m =
124,115,128,138,142,139,119,143,136,134,129,136,127,135,131
130,125,130,124,129,118,132,116,123,128,127,145,137,122,128
128,122,128,122,127,118,137,133,124,124,125,127,124,126,131
126,135,131,129,133,124,124,128,115,126,123,142,133,108,107
116,144,130,127,121,128,137,117,134,123,123,117,141,124,125
118,126,115,118,114,131,136,137,127,133,122,129,114,126,127
107,129,149,136,126,128,132,139,123,130,136,134,128,132,125
126,120,133,125,133,127,136,116,127,137,133,122,131,122,121
Give the last entry, reading row by row.
A: 121
Give the 1st entry on the diagonal from the top-right corner.
A: 131
The entry just right of the largest entry -> 136
The entry just left of the largest entry -> 129
The 2nd entry from the end, reading row by row -> 122
Give the 3rd entry on the main diagonal.
A: 128
The bottom-left entry: 126
The first entry on the main diagonal -> 124
Give the fifth entry from the end, reading row by row.
A: 133
Give the third-last entry, reading row by row.
A: 131
Give the last entry of the largest entry's row.
A: 125
Give the largest entry in the last row.
A: 137
The 2nd entry on the main diagonal: 125
The smallest entry in the first column is 107
The smallest entry in the last row: 116
The smallest entry in the first row is 115
The bottom entry of the column that holds the largest entry -> 133
Give the second largest entry.
A: 145

[[138 117 116 110]
 [120 136 136 128]
 [113 136 135 153]
 [118 137 139 147]
 [122 120 115 146]
 [122 117 114 148]
 [122 117 114 147]
 [126 119 117 145]
 [121 137 135 119]
 [131 123 120 140]
 [131 122 121 141]]
Find the second entry on the diagonal from the top-right corner.
A: 136
The 2nd entry from the end, reading row by row: 121
Find the entry in the top-left corner.
A: 138
Find the third entry from the end, reading row by row.
A: 122
Find the smallest entry in the first row.
A: 110
Find the 4th entry from the end, reading row by row.
A: 131
The largest entry in the last row is 141
The maximum is 153
The entry just right of 115 -> 146
The entry just left of the smallest entry -> 116
The entry just left of the largest entry is 135

[[132 155 127 142 145 139 126 118 119]
 [130 137 149 134 142 155 115 115 119]
 [129 108 123 130 120 111 141 138 134]
 [124 111 135 123 117 114 139 132 131]
 [142 140 107 140 132 116 143 135 131]]
Indices start at 0.
What is the minimum? 107
The entry just left of 117 -> 123
The entry in row 0 and column 1: 155
The entry just right of 137: 149
What is the entry in the top-right corner? 119
The entry at row 2, column 2 -> 123
The bottom-right entry: 131
What is the entry just right of 141? 138
What is the entry in row 0 and column 0? 132
What is the entry in row 2 and column 0? 129
What is the entry just right of the smallest entry? 140
What is the entry in row 1 and column 0? 130
What is the entry at row 1, column 1? 137
What is the top entry of the column that holds the smallest entry? 127
The entry directly above 143: 139
The entry just right of 117 is 114

[[117 113 142 141 121 130 113]
 [109 107 128 149 111 130 110]
 [136 137 126 120 134 127 136]
 [103 102 119 153 106 130 107]]
Give the entry in the bottom-right corner.
A: 107
Give the smallest entry in the first column.
A: 103
Give the entry just right of 137.
A: 126
Give the 3rd largest entry.
A: 142
Give the 2nd entry on the diagonal from the top-right corner.
A: 130
Give the entry just left of 119.
A: 102
Give the largest entry in the last column.
A: 136
The entry in the top-right corner: 113
The second entry, reading row by row -> 113
The entry in the top-left corner: 117

Questions about the matrix below. Counting starts at 0.
1) Find the entry directly below the smallest entry.
2) Find the top-left entry.
3) Find the entry in row 2 and column 2.
4) Find the entry at row 1, column 0.
5) Find the entry in the top-right corner.
6) Find the entry in the bottom-right corner.
7) Find the bottom entry of the column that holds the smallest entry.
8) Find the entry at row 1, column 1.
[[120 124 130 143 133 131 129 132 117 133 132 139 130 129]
 [134 121 114 107 140 129 131 133 141 142 137 126 131 131]
 [114 137 155 125 134 137 137 118 142 136 113 117 139 124]
 [139 123 110 132 121 125 127 125 114 129 113 135 130 145]
 [135 130 131 116 123 119 118 128 125 122 128 124 122 128]
 [123 119 124 134 129 129 128 140 139 131 140 138 131 122]]
1) 125
2) 120
3) 155
4) 134
5) 129
6) 122
7) 134
8) 121

X =
[[128 135 135 135 128 119 126 131 118 131]
 [120 130 126 124 123 126 129 130 129 123]
 [118 130 128 123 124 124 127 131 128 125]
 [121 134 130 130 122 122 116 137 120 127]
 [104 126 135 119 126 116 119 141 125 133]
 [117 131 131 122 125 130 129 127 128 122]
 [131 122 132 145 141 129 107 126 132 129]
 [130 119 127 145 140 130 117 119 134 124]
 [129 133 138 129 134 121 109 124 132 116]
 [131 127 120 122 128 132 126 125 124 127]
 [115 128 127 123 127 131 126 130 125 128]
 [119 128 132 118 130 137 128 122 126 123]]
Which number is the bottom-left entry?
A: 119
The 5th entry in reading order is 128
The entry in the top-right corner is 131
Which number is the 3rd-last entry, reading row by row?
A: 122
Which number is the last entry, reading row by row?
A: 123
Which number is the third entry, reading row by row?
A: 135
The last entry in the row that holds the smallest entry is 133
The top entry of the column that holds the smallest entry: 128
The fourth entry, reading row by row -> 135
Which number is the second smallest entry?
A: 107
The third smallest entry -> 109
The smallest entry in the last column is 116
Which number is the second entry on the diagonal from the top-right corner?
A: 129
The second entry on the main diagonal -> 130
The entry directly above the smallest entry is 121
The second-last entry, reading row by row -> 126
The smallest entry in the last row is 118
The largest entry in the last row: 137
Which number is the 2nd entry, reading row by row?
A: 135

Read these off the grid that follows.
1) Find the smallest entry in the first row.
2) Find the last entry, reading row by row.
3) Find the entry just right of the largest entry.
4) Find the third entry on the main diagonal.
5) Find the entry in the top-right corner.
6) Find the entry directly below the largest entry.
7) Find the second smallest entry.
8) Find the maximum.
[[137 140 120 127 141 141]
 [146 143 124 137 141 141]
 [145 143 122 134 142 142]
 [107 112 133 119 116 114]
 [135 133 131 135 131 132]
 [109 114 132 120 117 114]
 [130 135 119 124 134 134]
 [112 115 133 121 118 117]
 [105 109 132 116 113 111]]
1) 120
2) 111
3) 143
4) 122
5) 141
6) 145
7) 107
8) 146

105,125,105,137,111,119,116
Find the entry just left of 125.
A: 105
Find the largest entry.
A: 137
The entry just right of 119 -> 116

arr =
129,121,108,118,104,123
120,126,125,149,137,120
123,121,117,135,125,110
134,118,113,112,107,128
115,127,127,142,132,105
137,119,107,112,99,140
123,120,131,140,137,118
Rows and columns are numbered from 0.
Find the entry in row 1 and column 0.
120
The entry directly below 134 -> 115
The entry in row 2 and column 2 -> 117
Find the top-right entry.
123
The top-left entry: 129
The entry directly above the largest entry -> 118
The entry in row 0 and column 2 is 108
Find the entry at row 2, column 1.
121
Find the entry in the bottom-left corner.
123
Find the entry directly below the smallest entry.
137
The minimum: 99
Find the entry directly below 142.
112
Find the entry in row 0 and column 1.
121

W =
126  106  114  122
121  118  133  122
101  107  101  119
152  146  131  131
113  134  117  129
154  114  100  129
Rows and columns are numbered from 0.
The top-left entry is 126
The entry just right of 107: 101
The minimum?
Answer: 100
The entry just left of 134: 113
The bottom-left entry: 154
The entry at row 2, column 0?
Answer: 101
The entry just right of 100 is 129

Read these off the row that follows.
1) Report the entry just right of 124.
2) Report the entry just left of the smallest entry.
[135 142 137 115 133 103 134 116 122 124 150]
1) 150
2) 133
